In the data rows, 128 means zero.
Each row of this table is followed by its label. One hidden rule gives the labels. It looks at one to three of the table's principal directions, none of them among the few with the most spread.
[110  88 133 138 116 123 129 116 100 112 130 144 135 115 113 164 141 146 132 119 150 129 114 118 124  88 104  85 120 111 120 160 138  98 121 126 163 118 113 128 114 124 140 145 141 102 110 137] B
[ 97  92 124  96 144  84 102 118 165  87 123 129 130 107  85 101 127 101 174 132 103 188  95 156  99 129 149 101 113 141 137 138 143  62  74 120 105 131 114  99 138 148 120 132 180  91 150 129] C
[108  79 123 111 138  84  71 111 157  88 139 134 101 106 117 118 132 101 167 117  99 183  95 146 107 137 166 117 113 155 145 142 126  78  89  90  80 143 132  99 125 157 127 152 174 100 143 122] A
[129 108 133 133 118 143 129  93  90 106 116 118 117  82 125 131 124 139 146 119 148 139 130 118 130 113 120 119  98 150 133 179 117 123 137 123  90 151 142 111 103 125 132 142 154 133 119 160] C
[118 105 116 141  75  67  29 109 166  68 115 101  96  94 135 184 119  88 138  95 101 164 114 155 122 146 169 128 122 226 147 177 126  87 163  86  64 118 131 113 118 169 132 221 186 104  83 106] B
[ 83 112 149 137 121 127 181 134 103 144 136 140 139 134  84 124 125 136 150 128 152 121 119 139 132 107  71 109 117  91 132 128 137  98 107 165 188 136  77 117 128 113 113  95  99 114 118 107] A
[141 148 134 158 115 140 113 111 128 152 108 127 107 134 162 152 129 172  96 129 150  88 181 110 150 152 134 171 122 121 113 125 117 147 169 110 120 144 144 124 125 116 134 143 101 163 102 134] B
[ 99 125 150 141  96 111 101 119 108 125 126 130  91 141 159 182 129 153 110 110 147  99 137 123 151 130 107 126 107 122 132 131 130 115 166 114 134 127 123 112 115 120 145 164 121 141  73 121] C
[ 87 107 155 126 139 111 129  94 147 110  95 127 112  88  71 110 129 120 162 150 112 121 143 138  83 167 147 144 118 167 109 173 118  75 115 121  97 173 109 101 113 125  78 108 133 120 168 120] A
[172 139 113 140 117 140 122 123 104 124 151 110 121 121 158 135 127 154 121 112 137 135 135 119 150 113 126 130 127 123 144 143 114 171 144 134  97 134 156 130 121 139 138 149 131 152 104 156] A
[113 169 118 143 100 120 125 120 141 129  93 113  89 124 142 163 132 146 117 120 136  78 154 127 137 144 118 166 128 150 125 148 130 103 189 108 100 129 152 110 130 112 120 158 120 162  93 137] C
[157 117  99  93 184 132 144 166 148 137 178 168 135 158 106  75 137  93 164 155  83 158  92 122  93 121 124 108 148  81 133 134 139 135  86 156 156 109 154 136 157 130 125  74 152  93 184 120] C
[ 80 136 159 136 141 145 156 127 126 165 100 135 116 144 112 129 118 142 102 134 149  82 157 138 141 141  94 145 118  92 115 104 120 114 133 148 178 130  82 121 141 106 124  81  82 153 121  98] A
[146 164 147 163  85 165 141 111 102 157 123 110 145 121 169 128 112 162 103 128 179 103 187  96 162 147 128 179 121 163 126 104 115 178 159 123 107 151 128 126 111 116 123 162  89 151  95 130] D
[104 139 143 139 130 133 131 132 142 160 109 153 130 141 127 126 136 147 101 139 149  81 157 110 114 140 116 136 135 113  99 120 133 113 131 117 165 126 125 130 145 110 130 112 101 128 133 121] C
[127 121 138 173  65 147  95  84 131 133 123  98 113 119 173 164 102 177 136 106 191 170 194 130 197 138 131 185  91 158 160  78 121 111 156  96  97 142 107  93 103 116 144 206 116 154  46  93] B
[147 118 133 136 110 164 151 120  90 117 130 130 157 119 151 144 123 149 117 132 155 130 144 112 138 106 124 111 130 133 118 111 143 148 135 137 147 114 117 147  98 104 136 161 134 119 110 130] A
[154 134 120 149 146 202 177 114 122 173 121 123 152 133 122  88  97 167 118 145 180 145 195 122 170 113  95 162 124  74 135  93 114 155 120 177 166 118  96 127 148 108 136  82  93 157 117 111] A
[158 146 109 135 120 120 133 139 123 121 123  95 149 103 107 120 112 101 118 103 115 142 105 160 133 113 131 112 136 151 143 158 118 159 137 157 109 122 130 152 138 157 132 121 136 141 126 151] C
[ 89 133 154  99 139 110 164 134 112 117 107 132 145 123  83 117 135 113 131 147 111 103  96 126  93 126 116  90 136 123 107 145 140 111 115 151 144 136 107 139 120 121 101  85 122 114 166 145] B
[110 167 129 108 152  97 126 171 157 156 134 136 118 171 128 122 140 111 102 124  99  89 101 141 124 141 120 127 141  92 126 107 131 135 122 133 153 113 135 133 167 138 133  89 106 142 140 128] D
[144 119 113 116 133  83 121 165 114 119 165 140 138 143 111 125 132 102 131 110  95 142  66 147 116 103 114  72 136  97 139 158 140 149 112 160 150 116 137 149 146 161 143 113 145 104 130 150] B
[162 133 104 138 147 167 155 150 124 161 148 135 152 143 123 114 118 129 117 123 143 140 135 131 153  94  91 121 133  79 138 125 126 158 121 168 182  94 124 146 157 125 154  94 122 133 118 120] C
[188 159  78 150 109 133 106 170 136 158 182 116 116 178 180 153 125 141 105  85 142 147 121 144 183  88  90 123 137  79 172 106 125 175 159 142 154  80 170 144 167 144 188 148 121 159  61 125] A
[141 175 123  92 137 107 101 124 145 110 116  89 106 125 151 116 121 120 115 124  95 134 113 130 141 149 166 149 125 144 150 119 114 153 141 119  40 136 159 116 133 152 122 128 143 169 135 167] B
[ 77 148 149  91 152  67  79 123 167 112  99 123  79 138 125 130 142 128 102 131  93  87 112 133  98 163 158 123 130 123 118 138 119  94 125 100  80 141 141 102 150 152 116 109 128 152 148 155] A
[133 112 125 116 142 141 134  96 136 104 112 110 134  90 108 110 130 129 167 137 124 170 129 133 122 129 152 138 110 151 133 138 123 102 105 110  83 150 136 109 107 122 114 129 158 132 154 143] D
[111 103 132 142 134 129 117 113 138 135 115 136 118 112  99 120 116 127 134 126 138 136 145 139 125 130 116 130 115 122 127 154 119 102 122 139 142 133 106 116 141 133 130 110 130 124 125 112] C
[182 114  96 172 120 216 156 130 109 164 153 147 148 145 163 135 119 159 118 134 185 137 190 101 162  93  86 148 143 101 127 109 124 164 150 147 195  89 127 148 133  96 159 141 111 125  92  87] A
[ 64  66 150 151 125 128 106  89 134 120 104 152  85 101  91 170 126 127 160 127 144 125 152 139 123 134 103 140  89 136 122 177 123  41 137 113 158 134  87  85 117 108 123 137 144 107 105  78] C
[ 86 124 147  90 126  95 128 125 128  89 119 132 109 125 129 122 135  98 162 146  92 131  95 127 104 159 155 132 121 167 126 110 147  94 118 103  87 148 122 108  99 119  97 147 151 105 152 121] A
[122 136 139 122 114 129 142 140  99 134 133 129 127 139 136 128 108 122 116 121 131 124 116 134 146 122 105 113 123 112 140 113 136 148 144 160 143 119 109 141 123 122 138 117 119 134 109 121] C
[156 154 137 116  97 153 147 131  75 117 166 103 139 123 164 120 119 134 138 120 144 149 115 100 157 109 104 118 117 147 158 124 122 185 140 148  92 134 144 128  99 125 131 150 138 137 102 145] C
[102 100 135 141 124 133 110 112 134 136 124 143 114 130 119 141 122 150 132 126 159 138 153 125 143 116  96 125 106  99 130 139 128  92 124 132 161 117 106 103 142 123 147 128 133 120  96 108] C
[102 139 153 204 101 109 106 108 148 187  77 125 106 119 108 166 117 160  78 101 162  54 192 161 138 170 129 177 115 136 103 152 102 113 178 114 155 166 109 131 146 131 130 120  53 173  99 116] C
[102 112 125  88 128 105  84 122 152  89 127 138 110 127 147 114 130 114 143 135 118 163 108 114 112 129 144 107 125 146 135 111 145  86 105  97  92 111 138 105 130 132 138 157 179 101 129 125] A
[122 113 139 149 111 127 131 126  78 126 119 128 131 104 121 164 128 136  98  99 146  98 111 130 137  93  93  84 117 119 120 181 122 144 148 146 157 124 115 147 118 135 149 128 128 132  98 151] C
[162 174 104 109 141 129 136 151 148 137 140 126 122 160 161 120 142 120 127 143  98 114 120 116 124 147 158 159 151 129 130  96 136 154 148 110  98 122 180 139 133 119 122 130 121 144 153 143] D
[135 105 150 139 133 135 182 108  79 125 116 129 177  74  61  92 127 127 154 141 135 128 117 124  93 119 122  99 118 142 104 195 122 144 100 163 131 180 114 143 102 132  95  86 123 106 176 171] B
[114  82 148 137 134 134 146 110  97 132 143 153 137 110 100 119 126 138 152 132 139 143 122 120 120 117 121 113 113 109 125 142 128 112  98 137 148 154 101 124 105 121 116 111 121 105 145 124] D
[113 110 126 103 140 103  92 139 158 106 134 153 114 137 144 132 137  85 137 137  81 137  97 125 101 154 180 133 145 162 122 100 143 101 115  85 109 117 131 134 116 128 118 153 153  95 161  99] D
[ 99 145 139 114 122 103 134 155 143 120 126 148 122 165 142 166 159 114 126 146 102  80 111 122 100 150 136 127 148 143 101 103 157 106 145  99 157 114 136 136 116 101 112 152 122 107 138 107] C
[125  85 145 126 135 152 175  92  93  94 119 119 153  73  76 118 129 121 184 148 122 162 119 130 105 121 136 118 116 161 120 164 125 108 102 140 112 164  99 125  73 111  83 118 148 106 168 128] B
[ 96 101 150 141 130 146 134  91 109 137  95 149 107 106 117 132 129 156 132 142 152 108 158 103 132 136 114 147 104 116 108 149 121  98 135 113 133 157 111 109 109 106 120 111 118 132 131 126] D
[150 165 128  87 138 133 139 181 106 138 169 138 145 200 192 128 136 123  85 133 117 111  92 111 138 112 122  88 155  82 131  50 149 194 129 144 161  83 149 167 138 121 162 122 113 130 126 137] A
[112 150 128 132 149 166 168 148 129 194 116 154 145 161 123 100 121 137  98 137 163  99 146 110 152 112  81 141 130  64 120  91 127 137 122 149 198 106 112 138 166 108 152  61  82 140 134 117] D
[ 62  64 147  98 152  67  86  86 159  68  93 138 120  54  70  80 131 100 169 131  99 167  94 140  70 148 185 107 110 181 116 168 129  38  44  85  58 172  97  83 120 165  89 137 186  80 182 148] C
[143 143 122 121 128 128 100 136 128 122 138 127 110 144 177 156 138 128 101 121 117 106 125 115 133 134 152 137 137 140 128 114 125 152 151 101 107 112 157 134 124 130 141 161 132 139 118 135] C
[125 157 132 114 136 131 123 121 132 125 101 107 130 114 129 116 130 125 104 132 128 107 132 113 125 133 136 134 130 145 119 148 111 147 134 125  94 131 141 125 140 144 124 113 129 145 140 160] B
[124 108 100  84 189 128 172 172 150 111 138 152 184 121  57  65 139  54 148 154  80 151  64 133  71  96 123  74 175 119 111 151 142 120  52 168 177  87  99 156 164 151 104  61 162  61 209 122] D
[124 132 128 144 143 146 187 128 166 146  93 137 171 115  61  83 134 127 161 171 131 118 170 142  85 157 123 151 146 141  85 134 143  97 104 146 174 149 107 134 137  99  82  88 113 108 177 104] A
[108 148 138 144 115 191 194  88 117 142  71 112 130 101 108 116  96 157 138 159 170 113 201 118 152 143 109 188 120 139 122 108 129 104 163 153 123 139  86 111 106  77  93 114 101 157 119 106] C
[123 145 142 136 111 117 126 102 115 112 103  80  97 106 136 158 117 139 132 106 121 126 132 165 158 148 145 158  99 154 148 125 112 129 161 119  70 161 126 113  98 128 118 148 120 182 104 140] C
[ 77  41 146 136 136 139 141  83 150  97 112 163 123  96  58 115 136 128 223 177 134 179 163 124  92 148 108 140 102 145 103 162 143  26  84 121 166 157  73  81  98  93  83 124 166  62 150  56] A
[170 150 127 121 123 125 129 130 104 123 144 101 127 132 150 120 127 147 126 118 123 143 117 136 141 125 129 112 119 115 142 127 120 178 140 142  94 148 164 141 117 136 141 122 129 162 122 167] A
[ 81 115 142 141 108 128 134 103 149 127  78 159 117 109 117 142 137 136 149 153 140  99 161 112 104 161 141 163 122 167  92 121 156  50 144  79 135 145 119 112 102  79 103 157 131 106 139 100] D
[139 108 132 133 131 142 110 121 120 134 157 141 108 138 149 137 130 140 139 126 133 142 137 117 137 128 124 133 116 115 139 126 120 132 128 120 129 131 139 118 119 121 140 136 131 129 118 112] C
Which label does each new row get?
[135 135 116 135  97 113  67 141 151 122 150 117 112 145 176 166 130 115 113  97 130 146 121 131 155 123 134 132 128 157 152 108 126 131 146  93 116  97 144 124 137 145 161 186 145 127  80 103] D
[ 88 102 152 143  93 118  95  88 134 113  91 128 116  88 125 139 109 126 138 122 147 142 152 130 131 153 151 151 100 185 125 128 131  78 136  93  96 151 101 106 101 120 122 170 142 116 111 107] D
[ 95 139 136 109 145 108 144 150 157 136 108 157 132 156 109 133 146 116 129 155 103  93 119 129  99 148 129 126 141 111  97 109 159  90 125 121 172 115 122 134 137 102 113 108 124 109 156 112] B
[165 119 118 144 153 248 249 108  99 163 117 142 205 109  88  75 106 152 161 184 181 154 195  99 137 102 101 161 139 102 110  95 139 141 105 185 192 118  87 145 109  63  99  81 105 112 167 104] B
[125 141 128 128 150 116 131 149 159 144 136 136 119 155 119 136 149 126 126 133 108  97 129 147 103 145 131 131 142 113 114 123 130 117 127 121 155 125 143 131 145 119 121 112 111 137 146 116] A
[142  68 120 134 142 134 119 103 118 112 161 140 128  99 103 102 123 131 175 125 134 191 121 130 115 109 136 111 114 122 147 157 117 107  85 131 112 149 126 110 118 142 125 128 152 102 144 129] C
[ 79 103 148 113 136 119 132  99 146 120  91 152 126 103  92 101 137 138 162 154 137 137 137 114  98 143 130 127 108 132 105 135 144  55  98 100 123 156 121 100 118 103 111 112 147 106 160 130] D
[181 131 105 119 111 139 108 142  97  95 165 109 130 127 164 153 127 123 122 110 119 155 104 120 145  91 111  87 134 133 149 158 127 180 152 151 115  94 157 147 118 143 156 163 172 127  91 143] A
[108  98 132 148  98  86 101 113 139 100  97 124 144  80  89 150 119  94 140 109 115 142 110 160 104 137 163 115 121 194 119 167 140  84 130 109 113 140 107 135 111 144 117 168 153  95 130 127] D
[163 123 117 143 110 171 104 130 103 136 162 127 120 158 208 161 119 161  88 109 171 136 157 111 172  99 117 123 131 107 146  79 123 173 152 123 145  87 137 139 126 120 179 177 121 144  69 112] A
[115 156 128  87 139 101 172 175 129 111 137 137 152 157 113 125 154  88 144 151  78 105  69 129  96 131 126 102 156 131 111 111 162 130 117 138 153 113 130 149 121 115  99 114 136  97 166 129] B
[150 124 114 138 129 150 156 148 106 142 143 145 172 134 130 129 140 130 115 127 146 123 115 108 132  90 109 104 143 108 115 128 139 154 113 137 177 106 129 155 133 125 143 126 125 103 130 141] D
[120 159 134 106 136 119 112 135 142 128 118 125 111 139 158 131 134 117 106 129 110  99 120 122 119 150 160 143 135 147 125 104 128 132 142  99  93 124 154 128 129 124 128 138 125 145 142 141] C
[202 196 114 122 122 208 218 156  76 166 131 119 197 154 165  93 122 151  99 158 157 110 148  82 158 104  97 132 154  99 113  80 143 234 156 175 159 111 156 186 116  88 138  93  97 150 140 160] B
[165 112 107 120 117 131  85 129 136 104 154 131 134 128 156 127 128 110 142 129 119 178 118 109 129 120 144 118 132 154 139 134 131 146 126 112 106 110 155 135 124 142 148 163 172  99 122 121] B
[131 112 123 139 121 130  99 102 151 128 141 124  98 131 153 123 119 152 159 127 141 171 160 130 157 149 146 177 103 130 154  94 121 105 120  99  91 149 132  88 122 125 129 160 132 139 106 106] D
[136 139 128 146 122 122 133 131 135 140 127 116 124 134 122 141 134 145 124 118 133 115 139 150 130 132 119 129 128 119 126 131 124 129 140 131 139 137 136 132 131 124 129 125 109 152 117 129] A
[140 137 120 110 133 108  95 137 131 125 147 120 113 146 162 126 123 129 106 107 121 142 105 136 138 120 150 112 129 112 151  99 124 143 124 118  96 117 152 131 141 149 156 138 131 146 121 152] C
[107  71 121 122 140 126 112 111 158 101 129 154 125 106  98 106 137 100 186 148 117 175 125 129  90 138 142 127 123 162 119 143 138  64  88  99 129 135 119 106 119 120 113 139 170  74 160  90] C
[149 152 123 121 133 143 147 155 121 145 142 135 152 149 140 117 127 123 107 135 128 113 126 116 128 121 119 119 146 113 122 113 136 165 131 150 155 106 135 151 141 124 136 115 119 124 133 131] C
[104 148 149 109 131 114 122 155 125 151 141 137 125 171 158 121 128 136  95 119 138 110 114 128 143 126 108 107 123  86 132  72 136 142 114 131 158 114 122 131 148 126 157 112 106 140 113 126] A
[120 128 123 131 125 115 136 140 126 130 127 135 138 123 110 125 134 115 125 123 124 115 109 127 115 117 118 113 139 131 122 150 131 124 123 132 141 125 125 136 137 138 123 120 125 113 135 136] D
[109  89 145 146 134 146 168 113 101 138 133 130 171  95  76 107 108 132 141 120 160 154 130 142 136  97 108 109 113 112 135 136 124 115  78 167 166 136  64 122 126 135 117 106 116 106 130 123] D
[146 170 108 124 137 145  99 151 149 168 151 130  89 186 200 130 124 142  83 117 137 108 147 111 171 134 124 167 140  88 152  68 112 166 154 113 121  98 160 124 165 133 165 125  96 171  99 117] A
[191  80 115 165 137 197 204 122  66 140 171 130 217  81  70  70 124 124 168 135 173 178 133 114 110  71  88  88 134 132 122 191 107 189  72 190 178 147 112 157 119 140 119  90 124  81 163 144] C
[130 155 114 120 117 131 107 141 140 126 119 116 129 130 159 125 129 116  98 116 130 122 120 110 147 119 127 134 143 148 134 114 123 148 133 110 110 103 134 133 144 145 142 143 137 133 112 130] D
[114 126 113  96 141  81  74 139 178 100 124 126  98 131 121 109 129  79 141 126  76 154  91 145 103 151 158 124 139 157 139 135 126 101 116 105  85 121 142 120 149 159 125 124 164 115 152 116] C
[124 127 123  92 128  82  97 147 138  91 133 107 145 115 110 112 122  82 127 106  95 169  64 155 114 109 140  70 130 148 146 141 134 129  99 140 103 109 126 140 142 170 142 127 172 109 135 151] C
